The rows of R fall into 3 groups and each row is roughly a mix of its group's hidden directions.
R (70 x 10):
[10 10 9 -32 -7 -4 -19 8 10 -4]
[15 -17 22 17 -15 10 8 6 -13 7]
[5 9 24 1 -9 14 -2 22 -5 22]
[-9 -9 6 28 -5 16 19 3 -10 15]
[-4 -5 11 16 11 -13 9 6 -16 30]
[6 -33 -6 -13 -7 -3 13 -20 -6 -3]
[3 -16 9 -15 14 -5 -29 14 6 -11]
[-7 -5 6 28 -18 7 26 5 3 0]
[-19 6 -3 22 -9 6 6 -19 23 -7]
[2 18 20 5 -4 22 -8 22 -3 11]
[28 -23 -9 -7 -5 9 -7 13 14 -2]
[23 -13 10 -29 4 6 -2 7 -15 2]
[20 -1 -14 6 -19 13 26 -6 2 9]
[20 5 2 -21 4 -26 -5 16 -4 -10]
[-7 6 4 18 14 1 -14 -14 -4 30]
[-2 -7 22 -13 19 -2 -23 -10 -11 11]
[1 -1 0 -1 -19 -9 -11 20 18 -26]
[-15 -4 4 32 -16 12 13 6 8 -2]
[-6 13 -6 -5 27 -3 -19 -23 4 10]
[-4 -4 14 2 23 -15 -6 3 -19 24]
[-11 1 16 -20 17 -11 -20 12 -10 -13]
[0 -1 18 -21 19 4 -14 5 -16 19]
[-9 8 -7 -3 20 7 -8 -33 3 14]
[-6 -10 -26 10 -9 -13 23 -15 9 -6]
[9 12 16 -26 4 -1 -26 11 2 -2]
[-1 -5 21 22 10 13 1 9 -21 17]
[4 -12 13 4 14 4 -22 -18 0 24]
[-17 -6 4 35 -1 14 1 13 -2 9]
[-12 -9 19 5 12 -1 -20 -26 4 10]
[10 -12 -1 -24 11 11 -16 11 -21 11]
[-6 10 -13 27 -13 4 18 -16 8 11]
[-4 13 -25 3 -8 -15 4 -6 22 -18]
[14 1 -1 -23 23 -6 -9 -2 -20 15]
[21 -8 -12 16 -5 13 5 -10 7 27]
[-15 8 -16 19 -7 11 26 3 6 14]
[-19 2 2 34 2 11 9 -10 5 11]
[-9 -5 0 -5 34 3 -16 -12 -15 -5]
[4 -19 18 -12 16 -1 -6 -3 -22 18]
[28 -9 -14 1 -15 15 19 -1 1 12]
[0 -3 -12 -22 13 -20 -15 -15 5 -17]
[-1 0 -9 -37 8 -13 -13 -9 7 -5]
[5 3 -17 -22 -16 -12 -1 -7 21 -17]
[7 1 -17 -8 -25 -10 8 -5 22 -16]
[6 4 -8 -31 13 -1 -20 -18 1 -1]
[17 -12 4 6 6 12 -8 -18 -2 31]
[7 11 6 -32 3 -15 -20 6 7 2]
[-18 5 -19 29 8 4 18 -4 0 2]
[26 -11 -4 -16 -16 12 21 1 -4 -4]
[6 0 -7 -30 13 7 -11 -24 -5 7]
[-28 19 -1 17 12 -14 -12 6 1 -1]
[7 -16 0 31 -17 -4 20 -4 -3 -3]
[-10 -8 6 28 -1 16 16 5 -11 17]
[27 -16 9 -21 7 8 -9 4 -11 12]
[9 -25 10 -1 -8 9 -3 -28 15 1]
[-14 9 0 25 10 -1 -11 -16 3 24]
[6 9 -5 -23 24 -7 -17 -17 -6 9]
[0 -17 12 29 7 13 8 -1 -20 6]
[-1 -5 7 21 -22 -4 16 22 6 -12]
[4 -28 13 1 0 23 9 -7 -18 5]
[-1 9 1 14 19 0 -16 -1 -10 31]
[0 -3 -7 -23 7 5 -35 5 6 -9]
[13 0 31 -8 1 3 -16 14 -12 13]
[9 -3 -4 -26 -4 -6 -24 16 5 -18]
[-6 -9 7 27 -15 11 21 15 -7 5]
[24 -4 4 -7 10 9 -4 1 -16 29]
[-18 3 -7 7 17 16 -21 -21 7 10]
[-24 3 -5 24 4 -9 -14 -5 21 -6]
[-17 8 15 -4 23 -11 -25 3 -10 4]
[-15 -3 2 25 10 19 7 -10 -8 21]
[11 12 1 -15 -12 2 -20 4 15 -26]

One row of each group comes first, with its name. Which group is each row after those in?
[-6 11 -4 -1 19 2 4 -34 -1 16]
E
[0 6 -20 -23 -5 -15 -5 -9 19 -17]
X
[9 -25 13 -22 2 0 -17 2 8 -17]
L

[19 -6 -1 -33 3 -5 -12 11 -12 -4]
E
[-5 -3 -2 -30 23 -9 -18 -10 -5 0]
X
[-28 20 -2 24 7 -10 -5 -6 2 6]
L
[15 -10 25 -19 -9 18 -12 7 -8 1]
X
[-4 15 12 29 8 20 -8 12 -7 -5]
X
[6 20 18 -16 4 -11 -22 17 2 9]
X
